Each row of this table is followed by its label. One hidden rule gives the labels. It looks at one to three of the table's principal directions, none of them among the few with the most spread.
[  0 -44  45 -15 -26  12  39 -40  -5   6 -12  22  -3   6 -61  25  17  23
 -48 -13 -19   1  -3   7  -6 -10  28 -44 -32  42  72  21  18 -25 -31 -34
   1   0 -27  -7   7  41 -33   1  -6   5 -22  -2] 4
[-55   1 -42  -2 -12 -56   5  46  43 -65 -17 -46   6  10  63  39  34  23
  15  39   2  12  34 -11  31   2  -4  39  51 -40 -21 -58 -41  44  15 -21
 -35  46  -9  46 -21 -43  -8  77  34 -22  17  27] 1
[ 25  66   8 -17 -46  -5 -31 -47 -11  -6  28 -18  11  34 -32 -53  23  36
 -15   7 -26  -3  39 -23   4 -23  58 -31  29 -14  18 -19 -42 -64  22 -54
 -22  19 -45  20 -17  65  -1 -49  11   5  16 -10] 3
[ -1 -22 -17 -59 -50  17 -10 -19  18 -80 -37  33 -69   5 -27  52  78  57
  27  25 -76 -21  22 -41  64 -11   9  -1  70  15  70 -47   8  27 -25 -36
 -90  28 -63  46 -59  18 -39 -14 -18  63 -18  44] 4
[-14  38  33 -17 -21 -56  37   8   5  -7  -2 -27  59  26  19 -16 -28  23
 -22 -23  -9  10  23  13 -15  13  11 -49 -47 -14   8  12 -63 -31 -25   3
  30  20   6  11   7 -11  24  33  47 -40  24   6] 2
[  8  22 -24   4  23 -40 -23   8  31   9  35 -18 -20  -8  38 -35 -26  -9
  66  15 -22  49  23  16  38 -45  22  59  -7 -52 -47 -47 -11  20  10  51
   9  12  38  17  21 -55   0 -19   6  17  16 -25] 3
[ -9   4  32  23  12   9  17  41  20  23 -30 -30  39   1  22   6 -12 -13
 -18 -12  35  -4 -33  22 -30  27 -20 -18 -16  -8 -17  34   7  25  -9 -15
  19 -25   6 -20  -6 -24 -20   8  34 -23   6   7] 2
[ -19  -57  -51  -55   27   61   12   -4  -12  -31  -70    4 -100   -4
  -18   56   80   -1   27   22    7   -3   -7   12   72   15  -14   82
   55   18   35  -43   64   21   -7   26  -22  -19   -2   34  -20    1
  -43  -19  -54   67  -10   42] 2
[ 99   2  52  49  -3  33 -39 -15 -16  92  26  47  -5 -55 -19 -38 -35 -47
  26  27 -11 -46 -48 -24 -29 -42  -6 -31 -80  68 -21 103  20 -27   5  34
  36 -47  22 -54  39  16  20 -40  -7  -4 -42 -55] 3
[-23 -38  47  -6  11   6  28 -38 -35 -27 -13  70 -22  24 -89  68  -3   7
 -45 -77 -16  -1   0  32 -48  29   8 -39 -13  27  77  30  70   6 -69  10
   4  25   1 -26   6  30  30 -17 -54  -6 -13  15] 5
[ 20  29   3 -25 -23 -17  17 -37 -13   3  16  30  29  11 -33 -26  -9   7
 -21 -27 -17  -1  25  -5 -20  -6  36 -56 -14  26  32  14 -29 -58   7  -6
   7  22 -27  -7  13  44  11  -3 -15 -13   8 -13] 4
[-14  60 -25 -10  40 -51 -21   2   7 -15  36 -10 -13  -8  29 -24 -45  -1
  34 -35  -9  30  47  34  -1  -9  17  82  16 -80 -50 -66   5  20  32  25
  24  30  14   4  43 -54  23 -62  -8  18  22 -19] 4
[-36  -9 -71 -73   3 -13  53  -1  25   3 -22 -20  13  -4  30 -10  16   1
 -41  16  33  20  14   5  43   6  12  -6   7  14   9 -63 -45 -28  11  14
   5 -13 -22  50  -9  -9 -22  68  -6  10  21  14] 4
[ 14  20  10  -5 -35   4 -20 -27 -16 -12  36  16   3  22 -31 -22  -6  30
 -17  -4 -35 -18  13 -18 -10 -15  23 -39  19   1  11  -3 -24 -26 -11 -34
 -21  23 -29   7 -20  41  21 -21  -8   7  -9  -7] 4
[-13  -4 -29   8  10 -22   2  34  18  29  14 -52  35 -30  76 -26 -22 -11
  -9  59  45  -3  -7 -13  16  -4 -29  17 -30  -4 -54 -10 -58  -2  33  12
  23 -29  27  16   6 -36   8  72  47 -27   0 -10] 4
[ 20 -30  16 -12 -29   6 -29 -19  -8 -29  26   1 -44  -9 -11   9   4  38
  28  43 -56  -5 -13 -38  59 -40   0   4  12  -3  25 -31  -1  27 -13  -6
 -50 -17   1  20 -33  -6  -7 -17   6  59 -27   8] 4
[-15 -27 -62  -1  24 -29 -30  21   4 -37   7 -29 -66 -27  54  25  27   2
  76  36 -17  24  25 -11  78 -17 -17 116  27 -64 -41 -69  12  55  24  42
 -15   7  24  29  15 -53   1 -11  -5  48   3   2] 3
[  2 -63  -7 -35 -11  28  29 -22 -17 -29  -6   4 -63  -3 -32  22  12  27
   9  22 -44  10 -21 -13  66 -33   7  21  16  19  38 -36  22   3 -22  -7
 -26  -7  -8  25 -19   2 -34  -1 -33  68 -22  14] 2
[ -6  -7  53  67  25  22  40  23 -10  80  -8 -14  89   2  16 -22 -53 -43
 -46 -25  69  -1 -37  37 -84  38 -24 -21 -79  20 -36  92  -1 -17  22  -5
  80 -36  40 -69  56   0 -14   1  47 -72   5 -26] 5
[ 17  65   1 -33 -32 -17  -5   7  17 -30   1 -29  31  28   5 -38   4  23
   8 -13 -20   0  15  -5   7  -6  20 -52  39 -16  10 -25 -44 -21   5 -36
 -26  21 -37  25 -39   8  -6   6  15   3  18  16] 5
[ -7   6 -61  16  19  18   0  34  20  19  12  16  34  -2  44 -28 -26 -45
   3   9  39  -1 -21  -9 -28   8 -37 -14  31  18 -60  -4 -14  15  29  20
  -2   0  13   0 -10 -24  15  61 -17 -32  12  -3] 4
[  9 -54   1   8  -1  -2 -19 -13  -2  -4  17  14 -47 -10 -16  36  13   7
  12  24 -29   7 -21 -21  35 -26  -9   4  -6  -7  11 -12  35  45 -38  29
 -28 -21  16  12 -15 -17  16  -1 -18  38 -17  -3] 3
[ 15  -9 -57 -33  15   9  -1 -10   5   5   3  -8 -40  -8  -2 -12  27 -15
  27  21   8  15  12  17  47 -34  30  45  31   5  -5 -45   8 -14  31  23
   7   5  -4  23  15   2 -24  -1 -42  35  -7 -13] 3
[ 37  39   6 -26 -38  22  14 -27   4  40 -27  18  39   4 -24 -34  31  -8
 -45   7  14 -36   1 -26 -30   8  12 -87 -19  68  29  49 -33 -74   7 -26
   5 -14 -46   4 -10  60  -3  19   4 -33   6  -2] 4
[ -4  -8   1  39  -2 -25 -12  -3  -8   5  41   9  28  12 -10  16 -22 -21
 -36 -20  16   2 -20 -13 -37  -5 -11 -39   5 -15 -17  -4  20  35  -6  -1
  -5  -4   5 -11   7 -11  49  27 -12 -19   4 -14] 4
[  5  17 -56 -22 -27  -3  24   2  24  25  11  -3  50   0  32 -50  -5 -15
 -31  21  18  -1  -5 -35  -1  -9  -3 -61   7  30 -24 -17 -62 -37  26 -13
  -8  -6 -34  26 -15   9  -2  73   5 -22  20  -7] 4
[ 79  73 -19 -13   6 -26 -96 -16 -13 -20  88 -12 -48 -49  27 -75 -45   5
 103  25 -53  -5  34 -22  47 -74  -1  69  33 -50 -48 -70  -5   6  76  10
 -18   9   8   7  19 -37  28 -69 -15  66 -29 -33] 5
[ 46  23 -26 -19  36   4 -45 -54  14 127  60  31  15 -53   1 -65 -27 -60
 -66  63  86 -21   2   9 -30 -47  14 -25 -74  71 -25   7 -15 -59  35  71
  61 -72  42  10  46   9  57  40 -19 -37 -31 -61] 5
[-42 -15  52 -13   5 -25  24 -13 -11 -44 -21  -1 -28   6 -30  54  -2  35
 -10 -57 -28  15  28  42   5  17  17  53 -15 -44  48 -30  41  33 -29 -21
  13  22  -8  -9  35 -18 -21 -61  10  27  -6  17] 5
[-14  42   7  11  11 -31  -7  -3   8  27  58  -4  52   5  20 -53 -76  -1
 -29 -21  13  18  11  16 -39  -6  11 -17 -24 -31 -41 -18 -39 -10   9   2
  25   3  16  -8  16 -20  31  -2  22 -26  13 -26] 1
[ 17  79  -4 -20  19 -33 -28  15   4 -56  54  -3   0  14  19 -67 -84  14
  96 -66 -63  50  27  27  15 -20  13  25  45 -80 -29 -65 -13  20  15  20
 -19  46  17  -7 -13 -51   6 -68 -12  44  24   2] 5
[ 16  13  39 -22 -60  -2  30  -6  -7 -22   4 -12  48  26 -22 -15  -7  32
 -31 -14 -25 -25  -2  -3  -4 -11  27 -74   3  28  45   8 -49 -31   3 -65
  -6  20 -46   1  -9  35 -26  19  22  -2 -18   8] 1
[-21 -60   5  10  10  13  15 -30  -6  44  33  26   1   0 -27  11 -25 -12
 -65  23  29   7 -26   8 -12 -22   8 -20 -37  40  12  -1  11  -1 -25  21
  17 -28  31   2  12   6  17  44 -16 -12 -23 -18] 1
[-40   9   7   9  26 -27  20  12  11  39  -1 -50  31  -4  30 -13 -24 -11
 -46  -8  55  23   4  34 -11  15   8  29 -43 -35 -28 -17 -14  -4   1   3
  50 -26  20   3  32 -26   0   9  37 -25  20 -11] 1
[-20  24 -29   0  -1 -29 -23  27   9 -33   5 -19   5 -11  49  22   1  -1
   7   4  11 -20  12 -10   7  10 -26  48  41 -46 -36 -56  -2  60  43 -14
 -13   1 -14  13  15 -50  13  -5  18  14   1  12] 2
[-27 -40 -51 -80  -6   9  14 -30  30 -19  14  12 -46 -11  -3  -5  15  35
 -21  50 -16  16  23  -2  64 -39  14   9  24  28  36 -89 -25  -9 -15   2
 -36   3 -13  68 -36  -5 -25  58 -23  39 -25  14] 5
[  1   6 -56  16   4  20  -4  37  12  -2   2  -6  23 -12  47 -30 -10 -22
  17  26  19  -7 -22 -37  -6  11 -38 -12  40  12 -52   3 -27  -1  35 -10
 -26   0  -7   2 -34  -6  -1  54  -3 -17  15   5] 3
[ 25  23   6 -27 -13 -12  -9 -25 -22 -37  10   2 -16   0 -33  -7  11  22
  18 -21 -30  -2  27  -1  11 -11  21  -8  21  -3  36 -13   3 -30  13 -21
 -13  27 -25   1  -3  30   2 -24 -22  23  -8   2] 3
[ 57  68 -13 -26 -20  16   0   8  16  21 -21 -27  22  15  21 -69  19  -1
  57  10 -19   0  12   1  21 -13  28 -12  10   2 -20  20 -46 -52  39  -1
  12   3 -21   5  -3  17 -42 -47  17  11  22  -9] 3
[ -37 -102   97   21  -37   45   70  -24  -72  -70  -48   37  -18   72
 -127  102   31   47  -48 -108  -53    1  -35   27  -27   53   17  -67
    1   18  127   68   79   10 -110  -62  -18   37  -33  -48  -23   85
  -28  -41  -38   20  -17   43] 4
[  5  12 -25  41  25 -10 -27  32  18  27  31 -28  21 -14  53 -19 -30 -28
   8  40  34   1 -21 -10 -16 -16 -31  24  11 -23 -78  -8  -4  35  40  11
   9 -19  32   0   6 -49  23  27  15 -20   4 -20] 1
[ 14   1 -16  50  -9 -10 -26  33  -5   8 -20 -43   5 -27  66   1  35  -9
  49  56   7 -15  -2 -53  23  16 -38  47 -15 -23 -53  37 -25   7  43   3
  -3 -21  11  -9  10  -8  -1  -2  53 -15  18  -4] 5
[-24  35  48  34 -29 -37  15 -15   9  28 -15 -30  58   9   3  -5   5   9
 -70  -2  23   0  12 -24 -41  20  21 -33 -49 -12   3  30 -31 -33   2 -51
  15 -15 -24  -8  18  22   0  -1  67 -55  36  -8] 5
[-15  48   8  23 -16 -26  -6 -21  10  29   0 -20  45  19   0 -22  17  -1
 -50   4  29   7  25 -17 -37  12  30 -25 -15 -13 -10  14 -30 -41  16 -30
   8  -2 -19   2   9  33  11  -4  37 -51  39 -13] 4
[ 46  28  10  -5 -36 -26 -45 -30 -13  -2  35  22   8 -18  -4  -9  14  19
   5  27 -30 -41  30 -42  -7 -18  -5 -37 -16  15  12  19 -30 -21  18  -5
 -14   7 -18   3   5  26  45  -4  12  -7 -23 -17] 3
[-24 -25  59  32 -33   4  41   1 -35 -21 -50   6  32  28 -37  65  33  17
 -56 -46  -1 -34  -8  -7 -51  59 -16 -43 -23  13  44  70  19  -3 -32 -54
  11  13 -33 -32  12  43   4  -7  22 -36   4  22] 4
[-10 -14 -18 -48  29   8   4 -15   2 -27 -25  28 -63 -16 -21  37  28  20
  14  -9 -19   0  29  26  17  10   0  45  17  -2  28 -21  39   5 -19  20
  -4  20  -7  16  -4  -4  -5 -28 -42  32 -15  12] 4
[-28 -30 -38 -25  42  16  38 -21   6  59   8  24  18 -11  -4 -27 -22 -31
 -50   4  62  26   7  38 -19   7  11  -9 -44  51   4   6 -15 -56  -1  47
  47 -13  33   1  21  20   1  61 -26 -38   0 -18] 3
[-33  -5  25 -36 -11   2  16  15  -7 -55 -86   0 -30 -10  -6  80  61  24
 -10 -30  -2 -39  14   6  16  61 -17  29  12  -3  61  -1  28  31 -21 -23
 -15  -2 -41   3  -5   1 -24 -30  16  21  -3  53] 2
[-61 -63  23 -13  24  19  73  -8  -4  -2 -24  33  14  21 -34  36 -25  11
 -56 -35  15  26  -8  44 -32  34  -3 -24 -33  36  46  23  14 -11 -54   9
  22  12  24 -12  -2   9 -16  41 -13 -29  -2  18] 5
[ 44  55   0 -41 -32 -18 -37 -24 -17 -49  12 -11 -20  15 -27  -6  41  33
  29 -10 -38 -25  44  -3  20 -19  27  -6  52 -20  31 -31  -4 -18  27 -34
 -22  36 -45  20  -6  29  10 -46 -19  33 -14   5] 4
[ -7 -43  37   2 -46  49  -1  24   0 -60 -62  -2 -42  14 -11  55  54  49
  24  42 -53 -34 -39 -51  44  19 -23 -19  40  27  47  31   2  30 -50 -44
 -79  -6 -24  13 -88  21 -41   0  23  32 -10  57] 4
[-24 -11  42  29  -5 -43   0   3 -10 -44   9  -6  -9  17 -21  53  -6  19
  -7 -40 -28  11   5   7 -14   3   0   8   3 -51  13 -13  38  52 -35 -18
  -9  25  -1  -7  10 -24  26 -18   4   4   2   7] 4
[-106  -32  -51  -21   18  -34   50   51   40  -61  -31  -65   10   18
   52   38   16   30  -28   12   36   42   22   27   31   31    4   45
   48  -46   -8  -74  -36   28   -9  -31  -19   38   -6   46  -37  -32
  -36   92   24  -19   28   39] 5
[ 63 100  -7 -16 -19 -35 -81 -50  18 106  60  -1  47 -27  19 -81   1 -32
 -54  48  53 -42  28 -25 -27 -36  26 -56 -57  17 -33  -1 -58 -54  38  33
  35 -62  -6  23  32  17  76  -7  32 -36  -2 -52] 1
[ -7 -75   0 -42  -3  33  33  -9 -12 -36 -27   5 -53  -9 -38  47  37  27
   5  -1 -20  -2  -4  27  50  -8  10  27  17  25  65 -22  35  11 -13 -20
 -10   9 -21   6  -3  18 -59  -1 -33  55 -45  18] 1
[  2 -13  -2  53  44  20 -20  10  18  76  21  16  33 -28  13 -15 -29 -65
 -36  23  84  -4 -31  15 -64  -3 -29 -11 -32  42 -40  39  26   8  24  23
  34 -37  46 -30  24 -13  21  57  -3 -64 -16 -29] 4
Here are more rows. What is the label of each one?
[ -9  -2  48 -19  -2  20  53  -4 -12 -29 -51   2 -13  23 -48   4  -1  21
  15 -56 -33  24   3  36   3  18  35  -6  -8  13  58  29  13 -41 -37 -23
   8  32 -14 -19  -8  32 -54 -36  -9   9  13  23] -> 5
[ 37 -13   5 -17 -15  35 -18 -33  -6  33   1  40 -16   0 -26 -13  24   4
   3  32 -17 -18  -6 -23   7  -9  -2 -46 -25  51  26  41  -6 -31 -26  33
 -12 -25   8   6 -24  38  12  -7 -11   4 -15  -5] -> 3
[-44 -32  17   2  43  32  28  22 -17 -38 -56   5 -43  14 -36  60  13  -5
  11 -78  10  18 -10  63  -6  51   3  60  30 -30  30  -2  82  41 -32  -4
   9  15  -1 -31   5  -4 -39 -63 -36  29   5  30] -> 1
[-74 -74 -22 -16  22  23  71   7 -16 -15 -26  17  13  10  -9  38 -16  -5
 -66 -12  45  12 -21  16 -13  42 -25 -18  -5  48  31  -1  -1 -12 -29   5
   6   0  19   4 -17  11  -4  96 -21 -29   1  32] -> 2
[  64  110  120   62  -48  -40  -36  -10  -21    5   55   32   93   63
  -18  -68  -95   24   44  -50  -85    2   -6  -30  -81    0   15 -127
  -53  -19  -11  109  -62  -31  -41   18   -5   23   43  -55  -24   12
   72  -74   62  -56   41  -14] -> 2
[ -8 -58  30  39  14  45  10   9 -20  16 -26  30   4 -25 -27  49   5 -20
 -39  -2  39 -36 -42   1 -44  34 -27 -14 -14  54  24  69  45  11  -1 -22
   4 -23   2 -49   2  31 -14  16 -11 -22 -32   5] -> 1
[ -9 -27 -25   6  47  45 -11   5  12  46  -2  10 -24 -27  15  -9 -12 -34
   0  35  46   6 -25  18   3  -5 -14  51  -3  22 -29  -6  28  14  20  34
  15 -41  39  -6   7 -21 -19  -1 -14   6 -12  -9] -> 5
[-17 -15  19  -6 -20  15  17  -6 -12 -67 -42  26 -23  32 -47  57  44  30
   8 -34 -38  -5   9  -2  -4  26  14  -9  50   5  58  11  33  13 -19 -39
 -41  42 -36  -9 -26  34 -28 -28 -21  13   3  34] -> 5
[  52   41   70    5  -36  -87  -49  -80  -25   59   95   -8   18  -25
  -25  -47  -47   21  -39   10  -33    3   29  -30    8  -63   46  -45
 -119  -28   16   -6  -39  -43  -20   28   34  -43   15    5   54    8
   81  -44   45    6   -9  -59] -> 3
[-35 -34  -6  15 -40   9  -9   7  -8 -32 -38 -24  -9  -2  24  56  70  31
 -35  71  11 -47   1 -63  18  28 -37  13  20  15  10   6 -22  14  10 -51
 -41 -13 -24  27 -30  22   1  44  45 -17  -6  34] -> 2
[-11  15  57  20 -27 -23  -6 -47 -14  14  24  42  45  27 -41  22  -9  18
 -77 -15   0 -24  20 -10 -72  14   6 -65 -40  20  34  36  -5 -12 -20 -18
   8   5   0 -14  19  29  53  -4  23 -54  -5  -7] -> 2
[ 14 -26  66  13   6  18   0 -11 -23  49   5  23  23 -31 -24  12 -27  -5
 -51   1  32 -46 -20  21 -47  17 -16 -41 -80  59  32  77   3 -24 -23   7
  45 -33  23 -39  22  27  23  13  16 -34 -49 -14] -> 1
[-29  20 -35 -14   5 -12  12  30  26 -34 -16 -21  -1  30  23   2   6   7
  15 -21 -11  25   3   7  11  13  -2   7  51 -47 -26 -44  -3  32 -19  -3
 -23  23 -15  29 -33 -32  -4   6  -6  11  34  21] -> 4
[  4  -9 -43   1  10  39  -5  15  18  28  -2   7  11 -23  31 -26  -1 -22
  -2  32  29 -10 -21 -20  -2   4 -30  -1  17  26 -32  -1  -9   2  34  -4
 -13 -27  -6   0 -17  -3 -20  28  -2  -2  -3  -2] -> 1
[-37 -37   1 -20 -29  13  51   7   1 -54 -39 -13 -12  27 -31  33  32  32
 -24 -23 -23   9  -7  -3  21  12  15 -21  41   6  48 -21   5  -2 -33 -63
 -35  31 -51  18 -38  27 -47  30 -12  17   6  34] -> 4
[  38  -54  121   -2  -34   36  -27  -39  -75  -80  -12   75  -86    7
 -122   95   18   57   34  -69 -105  -52  -15   10    5    8    5  -18
   -1   20  125   56   94   40  -86  -20  -38   24  -16  -50  -14   50
    9 -116  -45   75  -73   30] -> 1
[ 13   4   0  31  -8 -43 -29  16   2  16   1 -35   9 -30  46  15  18  -9
   2  47  15 -18  -6 -47  13   1 -30   1 -37 -17 -32  19 -19  15   6  18
   0 -33  13   9   5 -22  43  33  42 -20   9  -8] -> 3
[ 15  -3  -9   6  28  16  -1   6 -18  -5   5  -2 -11 -22   3 -13 -17 -16
  35  -8   9   5  -1  14   0   0 -14  39   8   2 -11   4  21  -8  41   3
  13   3  14 -25  20  -2 -15 -16 -18  11 -10  -7] -> 4
[ 21  -8 -40   1   8  40 -30  13  30  44  -5  -5 -10 -37  40 -22  19 -23
   7  76  33 -20 -26 -29  21 -15 -23  16  12  32 -37  -1 -10   8  38   7
 -17 -48   2  12 -20 -10 -24  22   9   7 -13  -8] -> 1
[-25  16 -12 -25  21  -6  15   9  19 -20 -24  17   7  -5  12  16   3   5
  -7   2  17  -6  30  21 -25  22  -9  10  13  20   9   0  -8  -9  14   3
   5  29   6   6  -2  -8  -1  31  -3 -33  -1  16] -> 2
[ 32  68   6  10 -19 -34 -53 -23   4  25  19   9  32 -11  10 -16  16 -12
 -20   9  14 -32  25 -36 -37   4  -6 -36 -14  -6 -13  14 -15 -10  28   0
  -3 -18 -17   0  14   9  55 -17  24 -31  12 -16] -> 4
[ -5  19  32  29   1 -11  16  40  13   1 -23 -16  30  -2  21  -2 -27  -8
   9 -10   5  -3 -19   7 -21  15   2 -12 -16   2 -16  41 -19   0 -10  -8
  11   8   8 -22  -6 -14 -10  14  29 -30  14   5] -> 4
